One vector is turned by the same rotation once a step. Each row is the vector after some number of steps, and that number follows the row.
The counts run from 0 to 296.
[-36  10 -31  16  15   0   2 -27  -8 -31  21  -5   6  -9 -51 -30  14  24
   3 -15   8  20  -7 -31  18  -2 -41  50  16 -11 -17 -35 -11 -23  13  19
   4 -22 -23  -3 -22 -32 -39   3 -19 -33   2 -24 -23] => 117
[ 13  12  -7  -1  -2 -32  14  29  32 -29 -45  19 -16  -4  -4  15 -12  30
 -15   0  28 -12  10  43  15  24  12  -7 -12  29 -78  24  -8  -1 -13  -4
  49  11   4  13   0 -12  -9 -17   4   4 -13  -2 -36] => 99
[  6 -14 -30 -29   4  12 -19  28 -32  17 -19  18  -5  27  20   0 -48  10
  11   6 -16  -8 -20 -16 -12  18 -26 -30 -18  -3  57   4  12 -27   8 -21
 -11  -9  33  35  -8  17  15 -21  49 -16  19 -21 -14] => 65
[-10 -11  39  -7 -17  33  -7   2   1 -41  11  11   6 -26  13 -37  42 -11
  -2   1  10   7  47  -7  -9 -11 -18   5  20  13 -18 -20 -33  -5  10 -33
   7   2  19 -33 -56  18  -2 -23 -16 -46   3  37  19] => 13
[-17   7 -25 -38   1 -11   0  35 -10  -4 -25   1  14   3  -1  -8   4  35
 -13 -22 -10 -25 -19  13  23  -9  -7  -1  -9  31 -18   0 -48  -1  26 -15
  15   0  51  17 -17 -20 -28  -3  63  22   8 -19 -31] => 279
[  2   3  49  20 -23   8  17  -9  56 -10  40  42   3 -24  -2 -15   8 -15
   0  24  23  29  11  19 -13  -4 -37  17  16  12  -2   8  18   3 -13   8
  -8 -16 -30 -39 -13  36   1  -3 -44 -21  -1  43   6] => 19
[ 11  -9  28 -25  -6 -24   4  12  27  31  33  26 -10  15  29   0 -30   8
  -6 -11  10  -2  -3  31   7 -30  18  -9 -16  15  13  16  -5  27  39  15
   0 -18  19   4  15  15  19  15   4  44  33  50  52] => 168
[  7 -10  15 -24 -13  -7 -11  36  13  29   2  33  -2 -12  16  -1   4 -14
  -6 -20 -14   7   8  39  15 -34  13 -29  -9   7  31  -6   6  31  59 -21
  -7 -27  10   1  -8   3 -22  29  19  42  26  23  22] => 171
[ 13   1   5 -15  24 -18 -32  29   7  15  11 -19 -67  42   2  13 -28   3
 -14 -17  -7 -26 -28  15  15  23 -20 -11   5  10  19  -3  -8 -21  -5  44
 -22  15  -9  45  10  15 -24 -15   6   6 -29  30  17] => 76
[  8 -14  11 -14  -8 -30  -6  28  40  50  23  51 -13   2   2  -4 -25   3
 -11 -10  -8   4  -4  41  12 -17  -9 -22  -8  15  34   3  19  27  35   4
  -6 -22  -3  -3  25   8   2  14  -2  26  29  41  34] => 172
[ -2  13 -23   6   3 -13  30  13  48  -8 -13 -12 -41 -15 -14  -7  -9  61
  -4 -26  10  -3 -28  27   2  33 -20  -3   0  29 -40  17 -40 -27 -20  27
  20  -6  -2 -16  15 -27 -32 -14 -19  -1 -16  23 -26] => 104
[ -2 -35 -20  -5  25  29 -15  18  -8 -10  -1  25   8 -29  -1 -53  38 -18
 -20 -42   6  -1  17   1  20   0  18  21  -2  40  -7 -14 -17  12  12 -39
  27 -11 -22 -12 -18 -21 -12   7  -9 -16  40  -3 -12] => 1
[  4 -12  16  20 -13   5  -3  -9   7 -17  -3  -7 -21  16  -4  10 -30 -28
   3  15  17  68  -8  -3   1 -29  13 -34  17 -51 -15  15  44 -30  16  20
  17 -37 -19  -2  -9  15   5  27 -28  -4 -12 -33  13] => 236
[ -1   0   8  34 -16 -12  15 -19  19 -25  18 -26 -42  38   4   0 -47  15
   5   5  19  31   4 -22 -23  10  -9  22   5 -46   2  -9   4 -43  -2  28
   2   0 -17  13 -16   7   2   5 -64 -19 -15  18  19] => 229
[-15  -4  39  -3 -27  39   4  10   4 -27   4  24   2 -44  -7 -24  50 -14
   6  15 -11  25  22   8  -8 -10 -32   4  13   2   9 -31 -22  -5  10 -28
  -7 -10   5 -29 -52  16 -40  -4 -25 -36  -3  21   3] => 17
[  6  -7  39  -6  16  29  38   9  12  11   7 -22  11   7  25  36 -17 -22
  29  12  23  18  -1 -21  12  29  -1   4 -19 -41  11  12  -4 -14 -27  17
  29  25 -41 -47  28  -3  27   4 -18   0  18   3   2] => 35
[ 12  -4 -23   7  -2 -18  22 -28  42 -15  16 -14 -31 -17  11 -36 -14  53
 -12 -38  25  11 -35   6  -7  23 -13  14   8  34 -47   6 -25 -21  -3  24
  15 -19 -22 -10  16  -5 -36   5 -47  -2 -27  26   0] => 108
[ -3 -13   3   8 -24   2 -11  -2   2   1 -26  13  10   7 -21  11 -50 -25
  16  27   5  48  -3  -5   6 -23   4 -43   3 -50 -19  31  51 -27   6   9
  20 -23  -2  -7  -1  20  12   8   3 -11 -11 -46 -12] => 240
[  3   8   4 -18 -25 -37 -47   8   8  21 -28 -21 -24 -10 -13  21 -23 -24
   1 -14  -1 -16  17   4  24 -35   1 -34  -2 -26 -38  10   6 -14  16  17
 -12  21   7  19  25  32 -21   7  29  38 -36 -20  14] => 260
[  6  -5 -15 -26  34   2 -14  10   7  42  39  50 -15  12  16 -20 -11  -3
 -10 -21   0  -6 -37  20  11   2 -26  25  -7  35  68  -1   1   8  16  10
 -17 -26 -15   2  12   0  -7  18  18  12  35  23   9] => 177
[-25   1  -7 -30  -2  12  -7 -45 -21  17   5 -28  48 -25 -26  -3   5 -32
  42  21  -5 -11  37 -15  27 -31 -11  -5 -19 -22  11 -13   2  16  54  -8
   3   2  -4 -11  37  22 -15  18  18  -3   8 -31  15] => 146
[ 15   4   0  -2 -17 -10  21  30  49 -28 -37 -19 -25 -22   0   2  -4  26
 -16 -18  17   9 -15  35  11  16  17 -17  -2  15 -66  20 -36   0  -9  10
  32  -6  -3  -7   2 -40 -37  -5 -13  15 -20   7 -31] => 103
[  5   3  11 -29 -27   0   9  41   4   9  12   2 -13   1  17   4  -2 -19
   8 -10 -20  -1  30   1  17 -33  41 -10 -18  -5   4  -3 -20  31  39 -11
   1   4  38  11 -18  -1   9  18  16  61  47  22  29] => 163
[ 16 -16  -4 -22  -5  16 -17  42 -28  16 -27  17   0  26  27  16 -33 -19
 -12  -9   6  33 -23 -22   2  -9  23 -43 -14 -29  34   9  30  -9  10 -17
   7 -37  17  16 -13   7  21  18  37  37  29 -44  -6] => 62
[ 27   7  42  24 -24 -13  10  18  45 -13 -11  49 -19 -22   2  13  15 -19
 -17  14  30   5  19  45 -21  17   0   6  -8  29   0  -3  22   6 -26  -5
   2   0 -43   9  -4  33 -11  -6 -25   5 -19  53 -21] => 200
[-31 -10 -19   2   4  17 -10 -17 -19   0   6   1  -7  30 -19   8 -24 -13
  31  34  -3  39 -45 -14 -13 -20 -34 -11  13 -45  26   2  19 -60  17  12
  -8 -34  13   6 -12   1 -16   5 -13 -41 -14 -41 -12] => 238
[-21 -12 -24  -4  27   5  -3  18   9   1  20  40  -3  -7 -19 -41  12  12
   0 -16  -5 -19  13  -2  23  14 -49  49  -8  31   2 -13 -31  -3 -10 -10
  24  12   2 -17 -23 -31  -3 -14 -10 -51  55  20  -6] => 4
[-14  16 -17   2   0  11   2 -16   1 -15 -10  22   0  -1   2   9  29  -7
  19  38  27   1   3  39 -45  18 -13  36 -11  33  32 -31   3 -28   6 -26
   7  -9 -31  10  -5   8 -24  -6  -5 -38  -3  -3 -46] => 206
[  8   4  -2 -30 -14 -31  13  49  15  -6 -28  17  15   4   6   0  -4  20
 -24 -38   1 -24  -9  18  38  -4  11 -23 -18  22 -41  14 -22  17  25  -6
  26   4  32   3 -11  -4 -10  -4  50  38   7 -11 -13] => 280
[ 19   3  45  -7 -12  12 -32  29   3 -36 -17  18 -13 -19  28 -10  53 -22
 -12 -10  25  -2  31  20 -10   9  14 -23   0  36  -1 -19  -8   2 -23 -31
  -5 -11  -5   9 -36  32 -11 -16   5   0 -11  47 -15] => 195
[-26  16  10  -9  18  48  16 -10   4  -6  39  -8  30   7   9  -6   3 -45
  37  39  26  19  -9   4 -14   4 -29  56  -3  -9  35  -4  -4 -13  -1  -3
  11  15 -45 -26   0   5  13   3 -21 -30  10  -8 -25] => 28
[-17 -19 -17  -8  -9  20 -17  -4 -16  -7 -26   4   3   8 -19   7 -25 -18
  24  29 -16  37  -2  -8  -2 -31 -11 -35   3 -51   8  -1  40 -37  22  -8
   7 -26  17  -2 -19   7 -10   1   6 -30  -6 -57 -18] => 239
[-12  -1  -9 -40   1  -3 -19 -19 -32  17  -4 -17  33 -22   0 -10  16 -22
  27   3  -4 -10  28 -54  14 -22  19  10 -28 -14  12 -11   0  -2   6 -15
  -8   4  41 -19  22  17  26  18  40  20  46 -11  21] => 154
[ -4 -28  -2  -8  10   9  -8  14  -7 -26   1  30  15 -23  -8 -49  28 -13
 -12 -29   1 -11  43  -2  25  10 -16  19  -7  21 -20 -24 -15  14   5 -43
  34  24   8 -13 -43 -23  -5  -5   9 -52  42  11 -12] => 5
[ -9  14 -11   1  15 -33   9 -32   9 -13  32  36  10   6 -29 -34   9  39
 -18 -34   2 -26  -9  -6  19  20 -49  40  15  44  -7 -27   1  21  16  17
 -20 -15 -23   3   0  19 -29   4  17 -14  -7  38   5] => 294
[ 12   3   4  35 -21  -4  33  12  22 -11  -4 -17 -57   2  -9  14 -30  39
   5   7   3  20   5 -33 -18  38 -16  12  -3 -40  13 -28  -6 -42 -14  23
  -1   8 -14 -15 -10   3   3  -8 -59 -16   0  14   4] => 225
[ 10   2  -9 -22  10  -2 -53  18 -15   1 -12 -11 -51  21  -9   5   0  -5
  -4  -5  -6 -33 -10  13  -1   3 -25 -16   4  15  23 -17 -25 -29  19  17
 -30   4  10  53 -17  12 -43 -16  35 -16 -32  14  -3] => 77
[-13  12  12  -7   4   2  20 -22  26  20  29 -24  12  -4 -41  20 -32 -26
  26  18 -14  13   3   1  38  -8 -10  -2  -2 -24   1   9   6  32  26  45
   2   6 -39 -30  51  -9  -7  26 -15  21  -2   0  22] => 144
[  5  11 -20 -20   2 -24  -2  26  -1  -9 -23  13  15  11  16  -2 -10 -10
 -25 -32  21  -1 -15  10  31 -16  29  10  -7  17 -54  26 -12  20  12  -9
  26   9  17  18  -8 -17  11  11  51  65   9 -23 -11] => 276
[-19   2  -8 -38 -19  -3   7  20 -20  19 -10  -4  -1 -12  -9   4   8 -15
  27   7 -29 -16  43 -45  12 -28   9  17 -22  -8  30 -15 -17   8  24 -16
 -18  14  68   3   0  -7  18  11  33  31  56  -5  11] => 158
[ 19 -10 -10 -18   3  -5  -3  42  10  32 -16  38 -30  33  15  22 -48 -14
 -15 -11   2  21 -38 -10   9  12   9 -30  -6 -22  37  27  44 -14  -9   8
   7 -12  11  12   8  -1  26  11  21  31  18 -22  -7] => 63
